128 stands for zero in the data rows.
Each pair is two rows. How far apart are they, by a hidden measure? 0 means very close, and 40 very far. Two or three weighted sums of its numbers give each row a place; it is the straight-line distance between the places.
[131 144 136 100 122 145 163 130 137  97  98 106  97 131 108  96 103 102  96 118 113 105]
[124 103 163 137 133  86  87 109 136 107 150 163 162 138 158 154 115 178 173 163 102 147] -> 12
[112 165 141 120 124 118 130 103 113 135  98 106 105 162 118 122 119 131 125 134 132 115]
[118 107 111 143 107 102 123 129 148 105 160 165 159 167 159 149 167 157 155 125 153 158] -> 15
[170 143 111  95 104 147 138 130 125 102 115 114 115 153 120 123 154 111 113 163 134 109]
[164 128 112  91 108 144  91 129 135 109 120 138 134 117 134 130 158 128 116  99 139 112] -> 19
[113 139 165 167 151 125 146 123 131 113 119 124 123 100 124 119 149 119 111 103 119 111]
[103 119 155 116 115 143  88 132 121 125 120 124 136 165 136 146 114 153 153  95  93 151] -> 16
[120 157 165 162 128  93 149  91 104 150 104 117 116 165 129 122 143 109 100 152  92 109]
[115 114 156 113 136 159 136 163 148  98 131 117 111  88 102 100 137  93 101  98 106 108] -> 14
[151 150 169 133 112 152 104 129 117 134 111 104 111 123 117 121 126 111 109 101 167 111]
[150 102 106 140  96  78 138  87 101 124 103 121 137  98 186 203 105 192 157 170 133 110] -> 25
[ 98 120 164 153 103 115 165 101  92 129 103 108 109 101 114 119 123 117 124 152 142 117]
[128 158 120 103 144  95  89  89 100 149  94 102 100 148 110 107 143 126 128 114 134 148] -> 6
[ 88 161 137 113 111 139  97 109 111  99  95 102 101 144 112 111 154 140 146 143 150 172]
[167 118 149  99 125 142  92 164 175 111 178 181 179 135 164 148 147 131 109 169  90 110] -> 22
[167  91 154 131 142  90  92  99 105 170 131 134 142 163 154 164 121 195 208 100 148 170]
[165 114 130 131 150 138 115 158 171  98 147 156 150 103 157 157 104 165 149 101  87 129] -> 25
[ 89 123 132 162 142 133 162 131 140  99 118 123 120  99 130 131 162 137 124 125 126 114]
[141 126 124 102 147 145 159 144 136 155 140 133 131 100 121 120 120 108 107 169 104 106] -> 20
[126 160 163  90 134 134 104 115 105 127 104 106 114 152 124 132 144 127 122 113 108 105]
[114 102 139  89 101 128 144 154 140 152 140 128 132 135 127 133 166 141 151  96 128 160] -> 5
[132 140 130 153 157 157 157 126 112 151 108 103 105 128 119 129 127 124 114 119 122 111]
[134 112 131 168 156 160 127 170 161 131 153 139 131 105 119 121 164 132 145 142  96 175] -> 7
[109 130 116 136 114  94 107  94 109 147  96 106 111  93 121 117 132 116 108 135 166 110]
[164  98 139 119 114  96 167 117 134 118 117 120 119  88 128 130 122 146 145 129 120 143] -> 16
[151 150 128 148  91  93 162  98 115 157 114 127 129  88 134 131 168 128 119 131 134 108]
[147  99 121 165 166 102  89 114 125 117 153 157 157 138 140 138 101 149 166 111 143 155] -> 16
[100 172 105 110 165 157 155 145 150 111 127 134 130  92 131 123 168 119 108 143  91 104]
[158 134 128 113 165 125 149 113 100 159 110 101 108 130 111 120  95 125 131 158 161 126] -> 11
[153 105 127 137 133 172 128 188 179 145 168 153 146  90 125 120 157 108 106 115 134 108]
[134 103  86 125 117 129 127 148 147  91 169 160 159 151 152 156 165 157 159 100 102 127] -> 10
[ 86 100 120 165 100 133 100 170 165 131 160 148 144 126 126 124 117 103 107 110 142 114]
[171 104 142  92 145 140 126 113 101 153 112 113 122 112 128 136 108 145 153 116  93 155] -> 17
[ 94 121 163 107 134 135 130 107  88 123 101  96 102 140 108 109 148 127 140 132  87 171]
[102 159 109 116 133 114  94  99  88 148 101  97 103 100 109 115  90 120 114 113 165 113] -> 6
[103 170 130 150 126  90 130  90 105 126  98 114 116  93 135 138 151 170 167 124 121 168]
[141 103 105 121  92  96 110 110 117  95 158 168 177 110 186 189 163 173 170 111 121 149] -> 11
[142  97 118 148 116 113 104 126 130 165 132 120 115 107 112 120  96 133 144 112 138 135]
[146 148 146 140  95 140 162 134 136 107 108 112 108 162 111 111 144 127 125 153  94 153] -> 19
[114 153 137 164  97 172 128 165 159 164 155 143 138  87 117 110 102  98 103 140 113 108]
[110 100 154 145 128 138 167 159 152 129 138 126 119 111 114 121 132 135 150 165 164 172] -> 10
[108 102 169 104 106  93 151 129 157 131 148 154 147 165 139 129  99 118 104 150 100 106]
[ 96 150 117 157 144 121 145  97  90 126 100  96 104 122 112 120  92 123 128 102 126 113] -> 27
[150 136 114 160 100 170 166 155 147 145 157 151 159  86 159 159 135 141 140 145  88 119]
[150 101 126 155 148  93 123 114 138 129 148 161 161 153 180 180  97 162 133 161  91 113] -> 6
[138 151 113 129 126 139 161 101  91 166  96  97 100 133 100 109  98 129 144 110 166 164]
[168 159 166 163 115 132 149 115 109 132 108 111 115 134 118 119 163 100 101 153 125 111] -> 15
[122  97 113 114 166  95 116  97  99 139 126 130 143 143 152 157 132 151 146 132  88 131]
[156 162  96  93 110 136 148 119 109 107 109 107 116 163 128 140 138 137 135 113 116 120] -> 27
[128 164 111 152 105 112 150 100 103 116  92 102  98 129 110 109 156 124 119 113 163 108]
[109  92 103 139 106  97 125  92  96 141 126 140 160 159 189 193  93 162 149  99 163 120] -> 18
[108 101 111 154  93 107 107 125 133 162 160 164 164 120 159 151 115 151 166 107 147 186]
[141  96 102  97 163  88 145  98  96  94 122 128 135 127 142 140  98 144 151 164 127 166] -> 15
[143 150 152 140 121 114 131 103  97 163 113 105 112 121 119 124 139 125 131 110 156 130]
[ 94 171 140 141 105 164 152 139 121 140 120 109 107 132 111 117 166 130 144 166 163 145] -> 10
[165 131 166 124 168 141 104 134 131  96 102 107 102  96 103  99 150 101  99 167  98 107]
[121 142  85 137 140 131 128 113 112 138 122 119 114 138  98  99 131  91 100 132 114 111] -> 10
[140 102 130  99 121 122 155 123 130 136 102 117 115 132 133 136 105 152 151  94 116 147]
[161 145 111 137 122 122 115 126 138 129 121 122 108 150 103  99 130 103  97 100 101 106] -> 10
[ 94 140 127 110 139 134 134 123 108 125 115 106 113  96 116 121 105 113 111 103 152 114]
[139 161 109  96 145 154 138 138 139 168 111 115 106 115 113 112 102 129 126 162  91 125] -> 19
[134 125 106 154 119 137 109 149 160 102 146 154 146  95 148 146 131 149 140 115 110 125]
[136 109 125 134 105 145 152 143 122 139 113 111 117  88 120 128  96 131 135 132 132 124] -> 18
[161 148 150 145  92 128 121 115 126 102 107 114 112 145 122 116 134 134 120 131 162 116]
[ 95 121 138 160 104 180 143 200 190 104 164 139 127 159 105 102 136  95 103 153 138 105] -> 18
[158 125 130  88 135 160 159 159 152 125 149 132 129 150 112 108 117  94 103 143 130 112]
[148 164  98 100 141 148 115 128 118 169 116 116 124  97 119 123 122 109 106 111  92 111] -> 17
[115 118 151 143 157 147 161 134 119 151 115 109 109 111 104 100 152  93 102 156 118 107]
[151 138 100  89 133 146 108 123 110  94 123 125 135  92 145 153 110 156 160 137  96 149] -> 6
[158  97  99 133 145  82 118  93 113 116 128 153 168  99 180 168 148 160 149  92 124 142]
[140 133 137 138 101 119  89 120 113 106 120 112 116 150 112 107 121  97 102 161 134 108] -> 19
[ 90 138 105 132 149 167 120 165 154 167 145 126 126 156 116 132 103 144 138 112  90 111]
[153 143  93 136  98 170 154 154 139 137 118 116 112 134 108 112 127 137 148 144 159 162] -> 20
[121 103 136 105 109 105 147 122 126 126 169 183 190 137 195 188  91 162 151 107 147 123]
[113 104 153 104 100 114 116 131 134  91 156 161 168 116 165 158 131 126 122 134 106 120] -> 2
[ 95 172  90 158 157 112 130  89  83 119  99  97  99 165 100 106  97 116 129  96  94 117]
[169 104 148 142 126  81  93  95 112 119 116 136 144 148 166 172 146 200 197 118 117 190] -> 25
[162 172 116 157  92 122 152 103 109 135  92 103 100 155 116 113 164 125 128  88 155 147]
[142 136 114 101 115 166 159 157 149 105 133 120 121 109 119 132  90 142 152 120  92 127] -> 20
[105 109 101 104 114 118 117 143 162 133 156 160 160 148 150 138 118 124 110 104 119 107]
[139 165 147  92 123 138  92 107  97 142  97  99 101 141 105 116 112 134 144 113 137 187] -> 3
[102 159 166 147 133 104  99  91  89 119  98  97 102 135 106 108 159 120 132 105 122 139]
[132 121 112 153 142 122 136 126 135 152 122 126 119 138 116 106  96 103  96 131  90 102] -> 10
[142 184 114 120 156 135 121 124 125 146 101 109 106 154 114 110 169 124 125 105 109 114]
[114 112 105 164 147 125 137 169 197 153 175 164 145 120 128 119 109 111 106  91 165 105] -> 28
[139 153 115  94 124 117 160 104 114 151  97 107 106 127 113 106  90 122 119 169  90 133]
[139 109 112 134 132 119 135 151 176 138 179 182 163 116 143 124 168 115 105 134 124 108] -> 29
[157 161 110  98  96 178 155 149 127 109 118 109 106  94 108 102  97 103 119  93 150 151]
[161 150 132 119  91 123 151 109 116 119  94 104 101 106 111 111 109 130 136 108 122 152] -> 7
[132 134 101 152  97 106 137 100  87 153 101  99 105 149 108 115 121 119 122 115  94 134]
[154  99 123 130  93 103 145 119 117 124 139 142 147 134 147 152 168 153 158 105 116 147] -> 19
[162 131 167 132 168 153 168 152 145  95 151 138 130 151 112 107 133  98 102 163 124 109]
[ 94  94 137 107 103 102  96 112 123 156 181 203 204 105 175 156 112 128 124 132 133 111] -> 24
[ 96 136 166 145 134 148 132 135 150 137 122 124 122 101 126 125 123 133 122  87 129 120]
[ 93 104 119 164 154 121  96 141 139  93 164 154 142  89 118 112 138 100 105 129 100 113] -> 27
[ 97 152 128 160 152 147 107 109 112 163  91 103 104 135 121 117 122 143 144 144 158 182]
[104  97 135 153 124  93 154 106 114 164 157 174 190 104 204 204  90 188 168 128 111 134] -> 16
[105  99 162 131 162  94 128 135 167 168 180 179 164 165 162 149  92 144 137  95 165 119]
[170 100  97 108 128  85 102  98 121 124 133 151 162 164 201 195 118 183 160 141 162 131] -> 18
[167 104 162 126 129 110 142 146 155 144 125 117 110 112 104  95 161 101  95 125 126 102]
[111 169 132 110 125 150  99 130 113  89 104 105 106 122 109 112 141 120 127 146 162 145] -> 14
[145 181 147  95  97 122 140  99 112  96 104 116 121 134 124 112 112 107  99  97 128 103]
[168 126 127 101 123 139 118 130 112 114 114 106 107 119 107 114 110 126 130  98 164 118] -> 17
[152 141 104 110 133 162 105 129 106 135 100  98  96 108 104 105 146 118 133 136 150 166]
[111 121  93 114 148 114 133 109 107 125 125 122 125 132 123 125 154 115 109 107 118 111] -> 11
[136 130 116  88 160 112  90 101  90  91 104 100 106 150 111 119 126 115 118 152 142 107]
[148 165 168 160  94 147 157 140 146 164 129 135 131  99 122 107 134 103  98 159 153 107] -> 26
[119  98 108 154  91 133 101 145 147 150 141 138 138 135 142 145  92 143 137 153 155 128]
[115 138 140 111 100 175 164 132 107 127 100  98 100 156 104 111 139 140 162  90  94 186] -> 3
[102 148 134 131 131 115  97 109 115 140 102 106 110  92 114 119 144 128 121  94 129 128]
[143 143  95 106  95  99 109 104 117 161 109 120 118 125 122 116 114 116 108 115  90 109] -> 14
[105 107  86 138 128 109  94 124 155 100 168 181 181 155 167 147 148 134 120 150  99 111]
[116 127 158 104 104 131  97 117 108 160 109 105 102 164 102 106 105 118 126 102 140 130] -> 13
[124 117 115  90 107 153 105 161 160 161 159 149 138 122 124 130 147 140 149 151 111 141]
[111 124  98 106 152 147 123 143 141 169 146 144 140 117 132 127  94 115 114 154 145 113] -> 10
[128 108 107 161 156  99 104 130 151 165 159 167 167  90 159 147 141 138 123 111 124 111]
[123 102  88 101 104  89 106 109 128  99 143 162 183  88 206 197 136 164 142 152 162 130] -> 6
[145 150 122 156 162 155 121 141 123 115 116 114 113 141 120 132 102 115 110 115 133 109]
[104 122  99 106 163 123 124 108  94 164 106 109 114 117 121 129 151 130 137 144  92 142] -> 37
[134  99  93 152 144 146 162 149 126 104 118 114 123 133 137 140 143 124 122 163 140 108]
[118 170 161 143  94 138 111 116 106  98 106 106 113 145 126 132  96 107 108  87 127 107] -> 35
[131 101  89 123 132  80  92  82 102  95  95 113 125  86 153 162 159 181 172 165 105 143]
[109 120 157 168 102 136 170 143 158 149 136 141 134 163 132 131  98 146 147 162 118 146] -> 36
[109 135 165 168 148 135 122 122 123 110 129 120 120 166 110 113  95 105 101  96 159 114]
[ 96 103 129  90 100 122 126 143 149 160 180 180 186 151 171 163 106 132 122  94 161 116] -> 11
[119 171  92 102 158  91  97  88  92 111 103 102 100 131 108 120 154 136 156 154 166 190]
[145 156  87 162 149 111 127 120 144 139 135 140 124 133 114 101 141 102  96 157 132 108] -> 5
[116 114  85  88 116 123 128 118 110  86 117 118 123 158 120 118  94 108 110 148  99 118]
[170 105  96  95 153 167 107 162 131 110 105  96 101 121 101 104 130 123 141 125 145 187] -> 13
[134 103 157  92 101 118 143 145 156 106 128 134 131 166 136 134  89 126 113 125 128 109]
[151 112 121 162  93 115  92 112 102 129 120 114 122  95 119 124 121 116 118 133  91 121] -> 30
[ 91 143 139  92 159 118 154 123 128  93 117 124 116 112 111 104 169 106  97 125  88 105]
[100 115 118 128 166 145 137 151 140 127 138 128 117 107 105 105 125  97 100 138 151 110] -> 8
[120 153  89 101 162 108 129  97  88 162 100  97  99 121 101 113 168 113 113 115 161 112]
[ 93 112  85 130 101 168 151 201 187 141 171 147 131 101 111 105  93  96 103  90 126 111] -> 22
[100 182  86 148 119 127  92  98 115 148  89 101  98 118 107 110 137 138 146  94 155 178]
[167 129 118 126 135 125 131 107 103 160 116 116 124 125 111 113 165  98  99 115 151 106] -> 7
[162  99 127 168 148 112 141 130 137 150 165 164 160 141 137 129 105 113 111 118 165 107]
[125 126  92 160 120 158 111 126 106 104  99 101 103 162 111 120 102 136 141 142 127 150] -> 27
[132 119 105 153 102 109 140 101 115 168  99 109 113 111 125 122 123 133 125 112 147 123]
[135 127  92 146 167 151 161 163 168  88 141 137 124 158 118 110  92 139 139 125 145 153] -> 12
[150 162 168 125 151 154 155 132 114 126 108 105 103  86 104 109 111 119 133 157  98 131]
[115 168 110 152 114 107 144  94 108 156 102 119 126 132 145 143 124 143 127 166 163 114] -> 3
[ 98 111 149 124 156 115 117 112 121 132 113 127 126 125 123 117 160 114  99 147 101 103]
[115 125 113 111 162 139 111 135 130 120 122 114 113  90 108 117 145 131 136 147 165 122] -> 1
[156 170 137 135 123 136 167 121 105 107 106 107 110  99 125 137 120 159 169 135 139 162]
[150 158 132 130 150 167  92 153 131 127 126 117 118 141 119 124 134 131 135  87 158 129] -> 7
[100 100 159 100 132 145 169 161 148  94 132 119 112  95 101 100 159  98  97 158 162 109]
[ 98 142 149  92  90 128 102 116 106 134 107 107 109 148 114 121 168 115 118  95 140 119] -> 7
[123 122  92 109 127 149 108 164 173  88 136 135 121 156 122 117 144 143 149 150 105 146]
[135 137 154 128 126 160  92 161 148 159 143 133 130 159 125 135 122 148 156 116 162 147] -> 19
[158 163 143 160  94 166  99 138 120  95 114 104 103 134 101 105 113 101 122 116 117 159]
[121 105 126 161 140  97 119 128 160 155 172 171 166  96 152 144 118 140 120 160 114 115] -> 6
[129 107 154 118 162 165 125 166 151 144 121 106 104  86 102 106 142 122 148 170 101 180]
[145  98  94  99 155  95 163  97  96 113 127 139 155 144 182 194 152 190 179 129 164 130] -> 10
[ 93 147 111 165 114 157 108 145 142 112 107 105 100 106 104 106 152 135 149  92 117 164]
[ 95 148 169 117  91 136 141 135 131 163 123 105 105  89  99  98 112  96 102 140 148 102] -> 24
[ 88 114  85 116 163 153 133 118  99 131 113 121 134 161 125 117  91  97 101 152 133 107]
[118 129 146 167 114 105  90  97  91 127 108 103 107 157 112 117 143 122 123 147 140 122] -> 23
[ 99 103 145 124 143 121 169 140 146 152 167 170 174  90 173 178  92 165 158 124  94 140]
[155 102 124 104 141 105 159 117 123 109 146 152 160 166 167 178 123 192 191 160 125 130] -> 13
[169 113 167 133 116 117 158 100 112 130 106 122 128 160 132 126  88 116 108 141 115 105]
[140 157 139  89 123 164 153 146 147 114 117 116 110 154 115 112 129 130 135 102 104 151] -> 10
[164  96 142  92 119 113 143 133 129  94 137 131 127  88 115 110 147 102 102 106 126 113]
[136 168 130 158 142  98 147  86 102 122  91 101  98 151 105 104 159 123 124 140 160 115] -> 18
[108 115 100 114  94 142  96 133 119 134 111 104 102 151  97  98 169 100 100  97 123 107]
[153 101 168 151 160  92 165  87  88 126 104 112 124 130 156 176 124 210 227 141  92 205] -> 12
[143 147 106 130 107 113 142 105 115 169 105 112 117 138 123 114 132 114 106 127  87 106]
[144 166  93 167 139 141 125 121 125 143 105 114 113 158 135 141 155 143 131  88 119 115] -> 13
[149 178 104 116  93 111 116  92  91 106  99 103 107  96 113 122 158 137 157 151  98 187]
[110 150 167 108 152 122 158 115 121 127 100 106 108 131 118 113 100 124 124 141 164 130] -> 11
[102 102 108 113  91  81 163  93 120  94 143 168 181 158 201 189 134 167 144 119 165 116]
[ 93 144 125 162 153 159 161 149 131 111 129 118 118 165 108 113 105 119 132 141 107 152] -> 19
[133 163 115 128  91 144 146 129 119 152 123 130 141 167 144 139 113 112 110 137 166 107]
[104 159  88 110 118 141  94 119 104  94 108 112 113  88 125 130 101 107 110 169 112 111] -> 26
[102 144 122 139 126 158 147 156 146 168 141 133 131 133 116 113 101 101 103  90 133 110]
[159 139 104  98 133  98 142  91  89 129 106 104 110 138 118 118  88 109 112 107 131 106] -> 12
[128 126 129 167 118 103 162  96  95 103 104 106 108 157 114 118  91 115 122 156 147 123]
[137 176 147 139 103 144 113 127 108 158 106 104 105 155 109 109 114 131 138 155 104 116] -> 17
[113 130 116 164 155 123  91 123 113 170 126 112 110 144  99 100 169  95 100 109 123 108]
[159 158 125 144 105 139 129 114 101 143 101  98 102 138 106 111 139 130 131 100  98 111] -> 7
[142 116 135 129 104 149  94 155 150 163 156 142 135 141 119 114 124 105 105 167 149 116]
[162 119 163 128 156 140 160 115 106 121 107 109 116 109 125 128 163 133 135 131  91 138] -> 11
[ 98 161  97 160 163  94 130  92  90 157 101 101 105 134 111 118  90 129 145 130 114 170]
[ 88  97 104 159 111 106 136 118 125 125 147 159 164 133 164 166 124 163 167 118 116 164] -> 16
[118 138 138 118 124 144 146 125 110 162 104 100 100 142  97 100 101  96 101 112 123 106]
[149 131 124  97 126 157 159 111  99  89 104 103 106 102 116 128 151 144 158  89 166 185] -> 29
[155  94  98 163 146 102 161 129 133 131 151 138 143  90 146 146 111 148 145 132 123 135]
[ 96 120 155 135 141 157  96 162 159 103 157 143 136 146 122 125 138 134 145 109 159 178] -> 24
[158 171 145 108 138 136 145 113 100 126 109 100 112 109 116 126 111 133 142 133 138 127]
[138 104 104 157 137 100 153 122 143 125 153 164 155 124 143 126 138 121 112 104 106 107] -> 18
[123 157 108 157 158 100 152  89  97  92  91 101 102  98 108 108 101 125 116 142  90 115]
[123 147 137  90 153 137 106 123 112 129 129 125 125 164 115 115 118 105 103 149 110 108] -> 18
[159 100 138 137 122 104  97 129 143 128 179 177 178 128 156 142 129 119 113 154 152 103]
[119  95 140 116 103 137 152 166 154 140 126 123 133 133 145 157 104 148 148 136 157 123] -> 15
[153 137 164 136 111 158 140 159 147 139 139 127 127 132 124 129 153 131 138 101  88 141]
[140 125 124 166 111 163 104 140 121 134 115 103 103 136  98  98 148  95  97 160 161 114] -> 25
[105 155  94 166  93 148 121 123 105  98 107 104 106  92 107 121 142 122 133 112 100 138]
[161 135 138 108 111 122 124 106  95 162 104 113 115 103 122 126 142 131 139 156 161 135] -> 6
[110 110 155 157 133 118  96 139 162 110 156 172 166 129 168 155  96 133 118 145  92 114]
[117 141 111 112 116 130 146 119 122 143 103 107 104  90 116 120 129 132 130 142 135 112] -> 15
[161 131 158 113 142 114 133 102  95 122 102  99  98 149 109 116  93 118 115 159 165 111]
[147 143  98 137 104 137  91 129 119 141 127 116 113 153 107 103 166 101 106 144  95 109] -> 14
[ 94 120 157  89 163 143  96 136 121 128 130 121 122 158 105 104 104  96  99 142 162 108]
[ 89 122 155  96 139 147 129 156 159  90 169 160 144  93 116 108 140  99  94  95 155 112] -> 34
[104 105 166 131 123  85 130 103 125 154 136 158 171 165 204 202 123 186 171 141  91 121]
[136 129 117 123 157 165 103 168 157 135 129 108 104 137  97 100 127  98 101 138 119 105] -> 12
[142 111 126 111 165 159 160 172 153 135 135 118 113 138 101 104 168 108 126 112 132 164]
[167 153 104 157 144 158 115 142 126  87 118 108 115 134 113 127 149 125 118 111 155 110] -> 11
[168 146 138  94  98 139  93 129 118 117 118 109 105 114  99 101 159 100 100 154  91 104]
[104 109  99  93 166 139 117 147 139  99 140 133 127 120 116 112  93 100 101 111 126 113] -> 6
[129 108  87 132 108 113 153 133 153 127 143 153 153 100 162 146 166 126 107 142 132 103]
[143 172 140 163 147 153 167 133 140 100 110 108 105 119 111 113 169 133 132 164  88 132] -> 4
[111 121  88 142 100 169  98 152 132 112 110 110 106 142 110 124 128 147 153  93 142 141]
[137 175 129 155  93 138 161 120 123 134  98 105 101 137 110 111 165 143 148 107 155 149] -> 17
[170 144 101 117 104 145 111 110 113 124 101 111 115 114 141 146 169 172 169 122 139 152]
[123  95 145 136  91  86 116  89  89 133 110 124 141 136 187 189 114 178 171 139 115 159] -> 21
[154 147 102 133 126 144 111 141 144  88 121 122 115  87 109 101 127 104  98 125 157 106]
[162 117  87 135 142 111 169 107 118  92 117 128 122 119 119 110 122 105 100 157 119 107] -> 17
[101 116 156 161 122 173 134 184 178 112 162 141 131 109 107 108  90  95 104 146 156 107]
[ 97 101 133 131 130 128  92 157 153 155 146 127 116  90 102 104 154  94 104  88 145 106] -> 14
[153 146 128 129 104 150 148 149 144 148 137 121 109 102 102 102 107  96 102 125 145 105]
[132 130  87 127 105 142 133 136 139 157 106 109 103 117 105  99 131 101 102 148 153 101] -> 26
[ 94 138 155 110 112 150 116 159 171 146 145 144 131 164 136 135 138 129 118 134  98 106]
[ 90 158 157 161 129 152 102 141 144 166 112 118 106 160 110 106  91 127 136  93 128 135] -> 18
[157  98 137 101 150 103 166 122 129  97 149 152 157 122 152 154 138 141 145 140 107 123]
[142 157 144 140 131 178  90 172 169 135 124 121 111 142 111 103 103 106  97 120 164  99] -> 10
[109 174 166 129  99 136 139 109  98 162 101  97 101 124 106 111 158 124 139  96 106 130]
[105 145 113 152 155 126 110 105 113  92  96 108 105 118 119 123 152 139 139 132 118 143] -> 23
[140  96 148 123 138 103 101 122 135 143 170 172 170 118 154 144 137 125 124 126 151 120]
[158 126 139  94  99 141 162 154 162 143 145 146 140 118 136 138 162 144 148 159 126 149] -> 10
[171 112 148  94  96 114 129 143 174 126 160 153 143 144 129 120 109 123 113 150 141 105]
[132 132 130 108 134 166 135 148 125 143 120 117 120 115 131 144 114 161 172 159 132 183] -> 38
[104 114 157 134 112 141 133 143 133 115 129 121 113 158  99 101 120  94 100 119  96 110]
[ 95 137 146 120 126 146 108 144 124 159 116 110 106 156  99 101 130  94  96  91 131 110] -> 3
[133 135 138 128 101  98 151 115 125 167 105 106  99 156 102  97  97 100 100  94 149 104]
[140 127 150 165 168 158 151 162 147 151 146 137 131 149 118 117 113 114 125  95 102 133] -> 4
[101  97 132 123  91 122 120 136 127 103 116 105 100  87 106 114 139 129 144 122  93 165]
[126  99 125 167  91 111 123 130 131 156 137 133 134 150 127 136  96 140 148  97 136 138] -> 9
[116 154 154 125 134 121 157 100  97 149 106 104 111 112 119 125 124 125 127 125 119 126]
[100 106 116 140 162 116 101 137 158 108 153 157 153 129 165 162 124 154 123 104  97 115] -> 14
[102 144 142 103  96 116 105 117 129 155 114 124 121 107 119 110  88 109 104  91 149 108]
[105  94 108 121 153  93 141  92  94  97 111 122 132 160 150 168 150 199 222 169 159 214] -> 32
[107 165  94 120 166 111 100  91 106 123  89  99  94 162 107 108 117 122 123 117 112 140]
[162 118 125 164 122 127  96 134 146 164 129 122 116 167 109  99 168  99  96 110 157 103] -> 21
[142 135 132  96 160 129 161 122 135 149 121 128 127 168 121 120 119 117 108 116 137 109]
[152 116 147 156 157 135 112 138 125 125 129 133 129 146 131 130 164 125 126 162 129 116] -> 25
[ 98 144 120 111 155 141  98 137 124 107 138 135 128 165 107 103  98  95  99 110 123 106]
[160 149 157  98 119 149 124 133 120 123 111 106 104 136 106 115 167 117 121 119  94 110] -> 11
[115 158 114 152 104 137 107 109  94 102  99  95  98 137 104 112 123 123 135 117 154 134]
[144 143 110  88 117 149 128 133 140 116 110 113 105 158 118 114 153 137 139 169 142 147] -> 3
[141  99 162 114 168 102 127 119 122 142 149 150 156 104 156 160 154 161 170 162 104 183]
[152 146 110 122 159 112  92 102 118 124 100 115 115 103 123 115 168 111  97 168 145 102] -> 16
[170 126  91 113 150 154 151 154 142  94 131 118 110 131  99 102 106 100 102 116  97 105]
[120 141 154 108 103  95 157 108 125 131 102 106 101 105 102  98 156 105  96 103 129 106] -> 14
[167 129 145 155 122 131 139 151 158 139 140 146 137 159 142 133 110 132 128  96 112 120]
[162 164  86 139 136 143 105 132 140  95 118 131 138 124 150 144 122 134 120 120 162 109] -> 12
[138 138 149 158  95 151 147 140 138 152 134 129 123 147 113 112 169 104 103 154 131 105]
[ 97 151 140 123 131  96 153  86  88 102  99  98 103 106 107 114 147 120 133 108 126 132] -> 12
